In the rows, 128 means zero.
Families of rows that turns and mirrors carry onto each other, the same ones carrying the whole set onto itself: the rest of each named row's family, in list order:
7 families of 4 rows:
vepig: [153 113 136 117 134 140 124 133 121 106 145 144 134 125 129 139 141 122
 107 125 143 155 128 124  72 114 140 113]
mipod: [147 106 141 127 136  86 146  99 117 113 139 153 116 169 167 137 130 128
 126 116 150 112 146 117 133  97 136 116]
Kono: [164  82 117 120 120 106 152 118 117  99 143 149 112 140 128 135 141 105
 115 135 161 139 128 137 104 122 137  93]
nuri: [157 114 137 135 137  86 149  99 115 110 143 142 121 174 160 132 124 127
 125 126 154 122 145 128 142 108 137 128]
nedu: [156 153 148 120 135 122 112 117 127 114 143 142 138 153 154 129 126 147
 120 124 134 120 138 120 101 108 146 140]
dipa: [165  90 115 110 117 114 160 122 117  98 144 155 115 151 132 127 144 114
 111 121 177 136 130 144 119 126 133  97]
Gezu: [176  79 127 119 111 111 164 123 111 100 142 158 111 144 139 133 140 124
 118 112 166 132 135 134 109 126 124  97]
Mogu: [164 150 162 138 125 125 113 129 121 105 155 138 134 147 157 143 131 138
 122 112 131 122 138 124 112 102 137 129]
Kubug: [144 130 139 113 129 152 143 136 125  99 158 153 133 138 131 150 133 129
 101 117 139 145 132 118  79 118 129 118]
Nolu: [149 120 139 112 140 147 146 124 142 100 145 144 122 126 138 148 139 133
 105 124 145 141 132 119  78 110 122 104]
Sobi: [153  88 114 108 114 112 158 120 126  98 147 155 107 149 136 128 140 114
 107 120 172 134 135 136 118 121 133  87]
gado: [158 132 137 106 150 144 134 134 136  93 144 159 123 128 139 151 134 125
 101 117 143 144 140 120  79 113 134 115]
pokom: [163 112 142 120 119 151 136 142 127 102 153 157 130 128 139 148 135 125
 104 103 144 146 129 120  83 114 128 108]
dipud: [147 137 145 140 136 114 103 121 116 113 153 139 144 149 149 131 134 134
 125 121 136 126 137 126 102  99 146 143]
Tuden: [153 110 130 130 130  87 142  99 117 115 142 147 119 174 161 120 126 129
 128 120 149 114 148 129 140 111 138 122]
sevi: [155 104 130 145 128  77 135 105 116 105 150 142 122 164 148 134 127 116
 129 132 155 112 138 135 132 106 142 122]
fef: [164  98 120 102 125 118 164 126 119  94 150 175 107 141 139 135 149 113
 118 122 160 130 135 149 107 117 134  92]
tob: [164  90 115 103 115 116 142 122 128  94 146 162 105 141 139 134 150 120
 121 121 171 127 136 146 123 122 134  89]
sani: [152 122 134 108 135 151 147 132 125 101 154 150 133 129 133 144 137 126
  96 121 146 149 122 119  81 109 131 112]
Gatir: [160 154 149 120 127 122 110 119 127 117 138 145 135 149 156 127 143 139
 125 110 139 110 134 132  98 110 147 135]
Vam: [160  93 116 105 108 121 162 124 114  96 151 156 111 148 125 133 145 119
 117 114 167 141 137 144 109 133 131 100]
Gapab: [156 111 132 129 128  81 154 100 109 102 144 141 111 174 150 139 124 128
 125 117 152 122 149 123 139 119 134 124]
Vup: [151 127 133 103 127 152 140 130 129 100 154 146 125 126 133 137 139 130
 101 127 145 144 129 122  80 110 135 103]
zedo: [161 156 147 123 132 124 110 123 122 111 150 144 140 151 154 133 131 138
 119 122 135 125 130 128 110 108 148 146]
nufi: [164 156 146 124 146 119 119 111 124 107 145 140 134 153 153 130 139 136
 132 104 136 120 149 135 111 102 145 138]
sube: [170 114 151 139 123  80 144 109 111 102 141 139 115 165 158 138 127 138
 131 120 156 113 142 130 135 113 130 119]
Gur: [150 111 140 123 137  77 156 102 123 102 143 155 117 174 153 137 128 126
 130 107 163 116 142 138 128 104 138 117]
ver: [159 160 145 127 127 118 115 122 114 105 151 143 134 159 150 136 131 136
 121 116 128 115 143 127 114 117 143 143]

The rest of the family of Gapab: Kubug, Vam, ver
The rest of the family of Nolu: mipod, tob, Gatir
The rest of the family of vepig: Kono, dipud, sevi
The rest of the family of Gur: gado, fef, nufi

Families of rows that turns and mirrors carry onto each other, the same ones carrying the whole set onto itself: the rest of each named row's family, in list order:
4 families of 8 rows:
buvet: [142 147 116 109 143 135 150 113 137 125 156 137 119 129 123 146 119 138
 147 140 110 136 125 140 118 132 132 150 144 121 122 134 128 132 149]
sero: [122 146 130 124 108 123 110 115 140 123 130 139 121 129 134 122 124 139
 128 133 147 122 124 119 134  99 136 171 140 133 115 131 110 131 119]
Zokup: [126 121 153 119 111 112 112 124 119 121 134 126 146 130 123 139 126 122
 107 119 135 126 119 116 150  99 127 141 152 126 141 129 143 106 140]
Rubam: [132 139 122 129 128 124 146 139 135 140 134 124 133 154 129 122 147 140
 124 150  99 134 116 128 116 124 131 120 112 109 155 119 109 126 137]
gekas: [135 111 143 122 113 109 126 121 117 142 127 136 145 131 112 146 136 119
 141 130 129 132 111 111 141 105 115 140 162 121 147 125 142 123 134]
pegi: [126 136 105 137 133 104 134 131 126 115 141 118 156 134 122 124 137 129
 103 122 124 137 116 126 127 114 128 112 112 106 142 142 115 104 139]
Zaku: [132 108 133 105 115 111 138 118 121 120 104 145 134 135 121 153 119 137
 137 121 123 121 116 102 123 108 119 124 159 128 125 126 136 107 141]
mina: [110 111 118 113 155 103 135 122 150 116 127 114 120 141 139 150 121 112
 131 127 112 144 105 128 127 116 121 132 124 125 121 100 122 148 115]
gib: [129 126 124 116 116 130 128 145 109 116 131 134 150 135 142 143 137 151
 141 118 130 120 116 123 118 141  94 136 118 120 108 124 116 135 107]
zulof: [140 134 135 107 131 146 144 122 104 120 131 137 141 127 134 153 125 132
 148 136 110 133 119 136 126 123 147 142 136 132 102 137 129 125 152]
dom: [118 116 109 115 125  98 128 144 125 119 121 116 148 131 128 156 126 141
 137 115 123 131 113 106 104 127  99 132 115 128 110 147 125 134 121]
Sameb: [130 127 119 113 135 117 122 145 130 112 131 136 158 131 150 130 122 158
 126 114 124 109 123 133 117 141 108 133 108 111 124 123 118 119 128]
tef: [ 99 121 126 127 107 120 136 123 133 130 144 107 123 142 120 147 142 142
 118 120 123 139 116 138 138 129 121 127 104 143 141 105 124 159 135]
vid: [122 144 139 125 113 110 102 118 141 112 127 130 107 125 147 117 116 148
 129 122 124 119 123 132 127 118 128 135 145 137 130 114 123  92 127]
mer: [100 123 145 111 134 141 116 126 149 137 136 109 129 137 151 146 117 140
 121 114 130 128 113 137 142 121 132 115 107 132 142 114 143 133 131]
Setik: [114 123 117 114 122 132 138 132 133 100 120 128 148 146 117 134 135 147
 130 107 148 134 104 113 112 137 105 140 123 125 131 144 114 119 123]
kele: [130 125 115 145 123 108 144 132 142 113 117 148 137 145 115 109 128 135
 121 138 118 121 110 118 127 129 126 125 120 101 152 124 117 129 116]
vano: [111 124 117 126 136  86 145 111 139 124 137 108 127 133 150 143 111 137
 109 115 115 148 120 132 152 121 127 115 141 134 128 116 143 129 124]
ledo: [125 149 108 144 130 114 140 130 126 127 134 128 136 133 115 129 152 117
 124 140 120 143 104 117 122 106 127 109 119  93 139 125 113 116 123]
dogo: [133 118 110 129 113 120 132 126 123 144 137 118 121 105 126 127 124  98
 143 124 135 111 129 111 125 125 128 124 111 143 128 152 136 145 139]
pog: [107 129 142 122 118 141 138 113 112 136 133 115 129 137 134 149 146 147
 137 134 109 157 116 131 139 123 130 116 121 134 145 113 148 143 149]
fita: [120 147 136 132 101 131 116 123 139 137 133 120 111 144 131 102 130 148
 122 130 119 126 120 109 118 107 140 147 133 127 142 144 127 121 115]
gaf: [131 132 132 125 126 122 128 142 121 131 138 113 135  98 144 135 119 103
 126 128 140 113 129 126 144 136 134 134 106 137 127 151 132 128 148]
Nolal: [133 151 119 119 149 115 132 125 126 112 146 129 121 116 136 140 112 133
 135 146 117 139 129 153 136 143 132 134 140 117 123 140 131 118 160]
Nukug: [122 131 109 123 133 100 165 107 133 120 131 122 115 129 147 142 121 124
 120 114 112 140 116 111 133 115 126 121 142 130 109 104 139 139 107]
piz: [110 121 121 120 137 106 140 135 137 129 127 105 101 118 151 150 107 124
 135 127 110 140 127 107 134 111 122 130 122 124 113 121 134 132  93]
lufus: [121 142 109 128 118 110 124 127 115 140 137 120  96 101 138 122 126 120
 129 143 131 120 141 105 130 116 132 131 120 111 123 149 123 139 136]
mifo: [125 134 133 127 140 142 155 113 129 113 139 131 123  99 136 136 129 123
 154 133 112 144 118 139 140 136 151 155 121 132 125 125 125 127 136]
vulo: [117 117 110 127 129 124 131 122 107 116 140 123 105 105 124 136 114 111
 146 137 141 137 146 120 152 127 116 136 114 124 135 141 138 143 137]
loluf: [125 149 132 132 106 126 114 121 148 130 133 125 101 132 134 126 123 143
 153 130 127 129 120 124 117 114 117 142 137 147 129 126 111 103 107]
komav: [125 109 133 119 110 113 121 105 109 126 121 144 120 132 112 134 129 122
 140 126 136 116 109 127 143 109 138 127 156 124 129 123 107 115 149]
minef: [100 124 135 115 116 162 120 118 128 135 144 117 118 141 126 142 133 138
 128 117 126 129 113 129 129 118 129 111 112 121 135 116 148 152 127]

The rest of the family of Setik: sero, mina, tef, kele, mifo, vulo, komav
The rest of the family of dogo: buvet, gekas, gib, ledo, Nukug, loluf, minef
The rest of the family of lufus: Rubam, Zaku, zulof, dom, pog, fita, piz

